Rotation paths and how fast each direction turns (deg/step):
Each turn is a multiple of 5 degrees from 10 to 175, or 0.
Each row of a path follows its step; steps can be skipped.

step 1: [ 0.87  2.53  1.96  2.66 -0.76  2.83  3.47  1.13 -1.76  2.57 -2.44 -2.68
 -2.19 -2.84 -0.50 -0.15 -3.52  0.40  1.89 -0.94  0.33  0.94 -0.53 -0.09
 -1.50  0.99 -1.82 -2.08  2.29]
step 2: [ 3.62  0.74  3.22 -0.27  2.03  2.03  3.66 -0.74  1.09  1.88 -0.13  0.56
 -1.01  1.07  1.93  0.26 -3.78  0.64 -1.09 -3.17  1.42  2.22 -1.95 -1.04
 -3.12 -0.30 -0.06 -1.02 -0.48]
step 3: [ 2.97  1.45  2.69 -1.86 -0.59 -1.22  2.82  3.76 -0.60  2.39 -2.09  0.86
 -1.94  3.32 -0.29  2.17 -2.50  1.44 -0.52  0.67  0.65 -0.54 -0.94 -0.30
 -1.84  3.43 -1.08 -0.21  1.62]
step 4: [ 1.73 -0.38  1.43  4.07 -2.80 -0.59  1.23 -0.21  1.76  1.18  0.42  4.12
 -3.57  3.01  1.33  0.14 -2.74  0.11 -0.69 -1.06 -0.34 -0.85 -0.73  1.03
 -2.37  3.44 -0.52 -1.13 -0.77]
step 5: [-1.45  0.85  1.95  0.26 -3.06 -2.08 -0.04  0.58  1.01  0.69 -0.12  1.24
 -0.71  0.68  1.83  1.15 -4.33  1.27 -1.34  0.01  1.47 -3.31 -5.34  1.78
 -1.12  0.82 -1.05  2.22  0.23]
step 6: [ 2.00 -0.78  1.98  3.17 -1.63 -1.02 -2.03  0.90 -0.02  1.07  0.19 -0.57
  0.34  0.21  1.75  0.45 -2.03  3.44 -3.16  2.23 -0.69 -0.80 -4.40  1.25
  1.53  2.44  0.98 -2.32 -3.07]
step 7: [ 3.10  1.06 -2.31  1.54 -0.56  1.19 -2.03  0.73 -0.15  0.24 -0.82 -1.34
 -1.82 -1.99  2.88  2.18 -3.48 -1.50 -0.94  1.41 -1.51 -1.23 -3.74  1.69
  2.03  2.50  0.73  2.96 -1.08]
step 8: [ 3.83  1.00  2.34  2.20  2.95  0.59 -1.13  0.40 -0.06 -1.05  3.30 -0.09
 -1.77 -2.67 -1.91  0.17 -1.74  0.23 -2.39  3.47  0.12 -1.68 -2.29  1.07
 -0.15 -0.28 -0.14  3.05 -2.41]
step 9: [ 0.51  2.28  1.59  3.15  3.20  2.04 -0.78  1.22 -1.75  0.98 -0.49 -2.70
 -0.98 -2.06  1.04  0.73  0.70 -1.35  2.76  3.81 -0.22 -2.81 -2.86  0.44
 -2.84  2.53 -0.43  0.63 -0.46]
step 10: [ 1.16  1.00  0.16  3.23  3.75  3.21  1.28  0.94  2.09  1.06  0.11  0.29
 -0.89 -1.36 -1.75  1.36  0.91 -0.92  0.89 -1.18 -0.55  1.44 -5.56 -0.01
 -2.35 -0.17 -2.04 -0.08 -2.74]
[-0.46  1.10 -0.84 -1.02 -0.63 -0.43 -0.25  1.55 -0.46  0.32 -1.98 -0.63
  0.09 -0.62 -0.62 -0.12 -0.83 -0.50  1.06 -0.05  0.28 -1.49 -0.30 -0.33
  0.33  0.04 -0.31  0.88  1.00]  175
[-0.01  0.63  0.09  1.77 -0.32 -0.83  0.81 -1.12  0.00 -0.59  0.60  0.57
 -0.75 -0.85 -0.28 -0.03 -0.31 -0.24  0.00  0.57  1.29 -1.05  1.60  0.81
  0.41 -0.49 -0.92  0.60  1.18]  95
[-0.15 -1.05 -0.25 -0.35 -0.54 -1.40 -0.36 -0.55  0.80  0.55  0.09  1.52
  0.33  0.81  1.01 -1.37 -1.25  0.84 -0.11  0.61 -0.30 -0.10 -0.55 -0.61
  1.08  1.29 -0.31  0.35  0.88]  35
[ 0.24  0.13 -1.38  1.58 -0.37  0.99 -0.58 -0.80  0.29  0.00 -0.88  0.18
 -0.27 -0.20  1.80 -0.49 -0.25 -1.17  1.33 -1.19 -0.23 -0.15  0.57 -0.30
 -0.45  0.83  0.84 -0.50 -0.37]  135
[ 0.43  0.30 -0.24  0.38 -2.20 -1.31 -0.81  0.19 -0.57 -1.49  0.80 -0.47
  0.17  1.33  0.16  0.64 -0.07 -0.22 -0.46 -0.60 -0.38 -0.82 -0.75  0.67
  0.53 -0.71  1.16 -0.38 -0.20]  40

step 0: [-0.78  4.35 -3.96  0.13 -1.62 -0.66  3.43 -0.14  2.91 -2.71  2.28  2.24
  1.37 -1.75  1.59  1.58 -1.42  1.47 -0.55  0.04 -0.89  1.81  2.06  3.68
  2.14  0.59 -0.41  1.91 -0.34]
step 1: [ 0.57 -4.67 -2.54 -1.09 -0.26 -0.14 -3.10  0.43  2.48 -0.23 -2.39 -1.18
 -1.40 -0.20 -0.05  3.04 -2.67 -1.28  0.04  1.03 -0.69  0.35 -2.93 -3.08
  0.80 -4.07  2.44  1.76 -1.00]
step 2: [ 3.13 -0.07  1.11 -2.53 -1.46 -1.01  0.90  0.14 -2.76 -0.74  1.17 -1.06
 -0.64  2.22 -0.95 -1.36  6.19 -3.62  0.85 -2.32  3.05 -1.02 -1.35  1.82
 -0.24 -0.52  0.97 -2.84 -1.24]
step 3: [ 1.68  3.77 -0.57 -1.54  2.83 -0.50  0.91  0.36  0.55 -1.01  1.05  0.49
  1.01 -3.36  1.00 -2.90 -0.18  3.42  0.85 -2.44 -0.58 -0.05  2.46 -0.92
  3.93 -0.28 -2.94  3.01  3.20]
step 4: [ 0.66 -4.85 -3.03  2.27 -0.03  4.77  0.57  3.52  0.29 -0.98 -0.53 -0.88
 -1.53 -0.23  0.46 -0.14 -3.26  1.90 -3.29  1.94  1.71  0.28  0.17 -0.86
 -1.16 -0.56  0.50  1.57 -2.77]
step 5: [ 0.75  1.53  0.34 -1.53 -5.07  0.78 -1.61 -0.82  2.84 -2.13  2.88  0.21
  2.45  3.13 -0.85  3.32  3.54 -2.83 -0.73  1.83  1.30 -0.33  0.58  2.04
  1.74  1.07  1.97 -1.56  0.50]
step 6: [ 1.41  1.44 -1.14 -3.37  1.30 -3.20  2.64 -1.76  1.60 -0.49 -3.42  3.09
 -1.24 -2.22 -1.37 -0.80 -0.66  0.35  1.85 -2.09 -0.04  1.60 -2.05 -3.76
  3.23 -1.19  2.45  0.82  1.78]
step 7: [ 0.73 -2.45 -2.88  0.38  0.60 -0.79 -1.38  3.40 -3.36 -0.16  0.59 -1.60
 -2.90 -2.29  2.55 -1.98  1.45  1.83 -2.93 -2.45  1.13 -0.17 -1.04  3.70
 -2.49 -2.88  0.90  0.20 -2.19]
step 9: [ 2.24 -0.78 -2.89 -0.92  1.46  3.74  1.98 -0.12  2.33  0.78 -2.33  2.03
 -1.47  0.03 -4.58 -1.27 -2.95 -2.10  1.49  1.16  3.11 -2.09  0.96 -2.22
  2.29 -0.68  0.64 -0.49  1.92]
step 10: [ 0.77 -0.96  2.49 -0.03 -2.98  0.51 -2.31  0.86  1.16 -1.63  0.15  0.84
  0.09 -0.57  1.79 -2.01  2.26  3.62 -3.59 -2.45  3.47  0.68 -1.83  2.54
 -1.42  0.28  4.69 -0.30  1.77]
[ 0.09 -1.31 -0.92 -0.56 -0.36 -0.55 -0.46 -0.81  1.06  0.93  1.18 -1.49
  0.50 -0.32  0.48  0.33 -0.83 -1.78 -0.49  0.80  0.29 -0.22  0.47 -0.74
  0.15  1.12 -0.21 -0.24 -0.79]  100
[-0.05  0.80  0.64  0.16 -0.50  0.46 -0.65  1.24 -0.12 -0.83 -0.64 -1.74
 -0.18  0.62 -0.43 -0.75  1.57 -1.37 -0.99  0.17 -1.28  0.81  0.05 -0.04
 -0.49  0.85  0.66  0.18 -0.46]  125
[-0.37 -0.71  0.42  0.12 -2.06  1.20  0.44 -1.55 -0.46  0.54  0.82 -0.55
 -0.51 -0.27 -0.30 -0.60  0.69  0.39 -0.60 -0.92  0.28  0.28  0.73  0.65
 -0.92 -1.40  0.10 -0.82 -0.59]  135
[ 0.93  1.07  0.91 -1.69  0.10 -0.49 -0.09  0.25  0.07  0.40  0.54  0.69
 -0.23  1.40 -0.25  0.90  0.65  0.39 -0.97  1.14  0.38 -0.22  0.27 -0.65
 -0.85 -0.58 -1.45 -0.72 -1.06]  120
[ 0.60 -0.17  0.64 -0.51  0.26  0.29 -0.08 -0.89 -1.00 -0.39  0.68  1.15
 -0.30  0.53 -0.68  0.20  0.06 -2.20 -0.04 -0.49  0.27 -0.49  0.13 -1.03
 -0.63 -0.06  1.00  0.09  2.11]  100
[-1.54 -0.31  0.42  0.09 -0.27 -0.44  1.45  1.19 -0.55  0.03 -1.12 -1.14
 -0.20 -1.07 -0.65  1.08  0.21 -0.32 -0.50  0.44  1.36 -0.68  0.43 -1.33
  0.11 -0.91 -0.33  0.11  0.52]  140

step 0: [-2.19 -0.45 -0.18  0.47 -0.69 -2.29  0.88 -0.56  0.41 -2.39 -1.16  0.49
  1.22 -4.46 -1.38  1.62 -0.09  0.17 -0.78 -0.29 -1.42 -0.25 -4.14  1.41
  0.61  2.93  0.62 -2.29  4.99]
step 1: [-2.70 -4.45 -1.81  2.33 -1.36  3.41 -1.56  2.28 -1.26  0.67 -0.81 -0.32
  0.36 -2.83 -0.14 -0.27 -2.47 -0.35 -0.53  1.39 -2.63 -0.83  1.16  1.86
 -0.98  1.82  3.00 -2.16  2.11]
step 2: [ 2.91 -1.63 -0.06  2.44 -1.25  1.78 -2.35  1.29 -5.93  0.03 -1.34  0.65
  1.46  0.49 -2.34  0.21 -2.00 -2.38  0.29 -2.81  0.10  1.33 -2.36  2.84
 -0.09  0.80  0.53 -1.12  0.82]
step 3: [ 1.85  0.42 -2.63 -0.34  1.01  2.31 -0.74  0.38 -0.80 -0.29 -1.46  2.46
 -2.13 -3.81 -1.90  3.08 -2.77 -1.88  1.99 -1.76 -1.63  2.30 -2.75 -1.92
  0.05  2.77 -1.16  1.00 -0.65]
step 5: [ 0.36 -1.66 -0.83 -2.18  2.81  0.72  3.01 -0.14 -1.79 -4.53 -1.21 -2.28
  5.05 -1.38 -0.19 -0.78 -0.61  0.30  0.18 -1.37 -0.55  2.87 -2.79  1.68
 -1.32 -0.14 -1.13  0.08  0.25]
step 6: [-0.28  0.89 -2.76  1.11 -0.34  5.28  3.61  1.27  0.31 -1.10 -0.78 -0.46
  0.75 -1.89  2.93 -0.26 -1.32  2.01  1.39 -0.63 -0.38  2.45 -1.53 -1.51
 -1.43 -0.20  4.26  0.46  1.33]
step 7: [ 2.61  1.85  0.50 -1.73 -0.14  0.79  0.17  0.50 -2.03  1.15 -2.06 -2.67
  1.31  0.51 -1.94 -0.74 -1.71  0.19 -1.84 -3.32 -0.90  1.96  0.74 -1.62
  0.39 -1.12  6.05  0.21  2.91]
step 8: [ 0.82  1.25  0.92 -1.00  1.58  0.90  0.46 -1.71  0.15 -1.57 -0.38  1.06
  1.92 -0.62 -2.94 -0.46 -0.32 -3.19  0.31  2.02 -2.76  5.45  0.22 -3.05
  2.20  1.58  1.95 -2.68  1.52]
step 10: [ 1.54 -1.47 -1.69 -2.60  3.21 -1.20  0.23 -0.81 -3.67 -2.07 -2.62 -0.47
 -1.35  0.49 -1.76 -0.74  0.09 -2.45  1.32  2.52  1.81 -0.08 -0.51  0.66
 -3.75 -1.71  2.33 -0.24  3.10]
step 11: [ 1.60  2.01 -2.09  1.73  1.87  0.86  1.96 -1.53  1.28 -2.94 -0.61  2.30
 -2.49  0.09 -0.08 -3.22 -0.66 -0.51  3.99 -0.18 -1.70 -1.10 -2.20  0.23
 -1.86  1.16  1.93 -3.48  2.47]
[-0.87  0.93 -0.35  1.02 -0.60  1.52 -0.16  0.10  0.34  0.44  0.49  0.50
 -0.79  0.99  0.86 -0.94 -0.80  0.80  0.57  0.75 -1.66 -0.02  0.64  0.24
 -0.63 -0.06  0.36 -1.10 -1.22]  145
[ 0.02 -1.72  0.67 -0.49  0.28 -0.33 -0.17  0.17 -0.63  0.87 -1.03 -0.53
 -1.90 -0.13  1.09 -1.18  0.18  0.12 -0.69 -0.15 -1.13  0.53  0.02  0.49
  0.91 -1.29  0.37  0.77  0.07]  130
[ 1.78  0.56 -0.75 -0.59  0.57  0.40  0.29  0.85  0.09  0.16 -0.53 -0.51
  1.33  0.23  1.94 -0.05 -0.93  0.69 -0.56 -0.31 -0.58  0.14  0.49 -0.30
  0.42  0.80 -1.39  0.98 -0.42]  35
[ 0.62 -0.22 -1.34  0.87  0.67  0.21 -2.62  0.18 -0.02 -1.38 -0.56  0.19
 -0.83  0.26 -0.48 -0.67  0.37  0.12 -0.03  0.73  0.25 -0.77 -0.41  0.83
  0.62  1.09 -0.13  0.55  0.07]  40
[-0.21  0.56 -0.56  0.93 -0.86  0.51  0.45  0.63  0.01 -1.00 -0.78 -1.26
  0.30 -1.20 -1.58  0.30 -0.16  0.05  0.34 -0.38 -0.49  0.67  0.36  0.43
  0.71 -1.43 -0.28  1.15 -1.56]  25
[-0.45 -1.59 -0.50  0.61 -0.11  1.07  0.21  0.75 -1.49  0.05  0.32 -0.09
  1.22  0.30  1.04  0.04  0.80  0.09  0.36  1.38  1.70  0.71  0.08  0.86
 -0.82 -0.68 -0.12  0.17 -0.27]  90

step 0: [ 0.48 -2.34 -1.38  1.93  3.68 -0.54  2.98  3.13 -2.78  0.55 -0.45  0.09
 -1.62  3.14  2.38 -1.47 -0.05 -0.32 -1.51 -0.73 -0.67  2.49  1.91  0.70
 -3.82  0.66 -3.78 -2.07 -0.09]
step 1: [ 1.17 -2.16  1.14 -0.58  1.96 -0.45  3.42 -0.78 -1.58  0.72  2.05 -1.17
 -0.46  2.77  3.31  1.00  1.18  0.57 -5.61 -1.14  1.45  4.37  0.95  0.19
 -2.50 -0.86 -2.13 -0.71  0.48]
step 2: [ 2.22 -1.04  0.53 -0.18  1.27  0.58  1.25  2.66 -0.20  2.31  1.12  1.91
  1.99  1.03  1.91  2.52  2.04  1.93 -2.52 -1.21  2.72  5.30  0.46  2.83
 -2.52 -0.52  1.04 -2.56  1.10]
step 4: [ 0.41  0.82  0.58  3.08  1.42 -4.30  0.41  0.87  0.78  0.55  2.48 -0.64
  1.04  2.51  3.80 -0.68  0.21 -1.94  0.82  0.92  1.91  3.74  1.77  1.80
  1.33 -0.75 -0.65 -4.99  0.18]
step 5: [-1.45 -0.53  0.14  1.49  1.40 -3.50 -1.07  0.45  0.43  2.13  3.23  0.46
  0.08  1.47  3.13  0.81  4.46 -0.27 -2.45 -1.25 -1.52  1.64  0.68  1.54
  3.38 -0.28 -1.93 -3.88 -1.59]
step 6: [-1.91  1.88  0.70  0.69 -0.09 -3.59  0.31  3.39  0.73  2.25 -0.19  3.06
 -1.53  3.55  0.14  0.65  3.76 -0.73 -3.17 -2.73  0.69  2.21  0.99 -0.89
  1.79  1.65  0.89 -2.70 -1.08]
step 7: [-0.71  0.92  0.10 -0.50  1.39 -3.89  0.09  2.29 -2.54 -0.32 -0.74  2.27
  2.62  0.82 -0.30  0.83  0.42 -2.71 -2.60 -5.00  1.17  2.88  1.07 -2.60
  3.43 -0.55 -0.58 -2.31  0.60]
step 9: [-1.85  5.30  2.39  0.29  1.42 -2.00  0.50 -0.38  1.42 -0.49 -0.92  1.03
  2.94 -3.09  4.49  0.66  3.57  1.03 -1.68 -2.69  0.47  0.55  1.77 -0.77
  2.04 -0.80  0.30 -0.52  0.90]
step 10: [-4.85  3.78  2.12  0.21  1.45 -1.79 -0.22  3.18 -1.68  1.36 -1.89  1.19
  2.18 -0.68  3.73 -0.69  2.35  0.39  1.32 -0.59 -0.37 -0.80 -0.34 -0.36
  1.10 -1.61  3.87 -1.67  1.06]
step 11: [-3.94  2.23  0.13  1.22  3.77 -2.64 -0.13  3.40 -3.11  0.14 -2.99  0.55
  0.52 -0.69  3.18 -2.34  0.68 -0.82  1.13 -1.78 -2.95 -1.53  1.94 -1.52
 -0.23  0.11 -2.34 -0.82 -0.19]
[ 0.13  0.21 -0.65 -0.48 -0.19 -0.23  0.14 -1.43  0.21 -0.44  0.66 -0.44
 -0.26 -0.36  1.46  0.77  1.75  0.46 -1.44  0.69 -0.18 -0.26 -0.50  1.27
  0.27  1.68  0.38  0.79  0.26]  95
[-0.36 -0.17  1.14  0.40 -0.33  0.85 -0.21 -1.00  0.27  1.37 -0.38  0.90
  1.00  0.75 -0.49  0.33  1.58  1.88  0.20 -0.40  0.49 -0.19 -0.38 -0.70
 -0.56 -0.08  0.64  0.00 -1.39]  95
[-0.80  1.03  0.19 -0.87  0.21 -0.66 -2.01 -0.62 -0.36  0.43 -1.52  0.15
 -0.75 -1.49  0.82 -0.92  0.03 -0.53  0.17 -1.01  0.67 -0.91 -0.14 -0.76
  0.30  0.20  0.55  0.40 -0.18]  20
[-0.19  1.48  0.99 -0.11 -1.13 -0.96  1.27 -0.95  0.47 -0.75  0.03 -0.40
 -0.19  0.43 -0.17 -0.85 -0.13 -0.53 -0.65  1.10  0.94  1.01  1.12 -1.47
 -0.52 -0.05  0.23  0.74 -0.44]  130
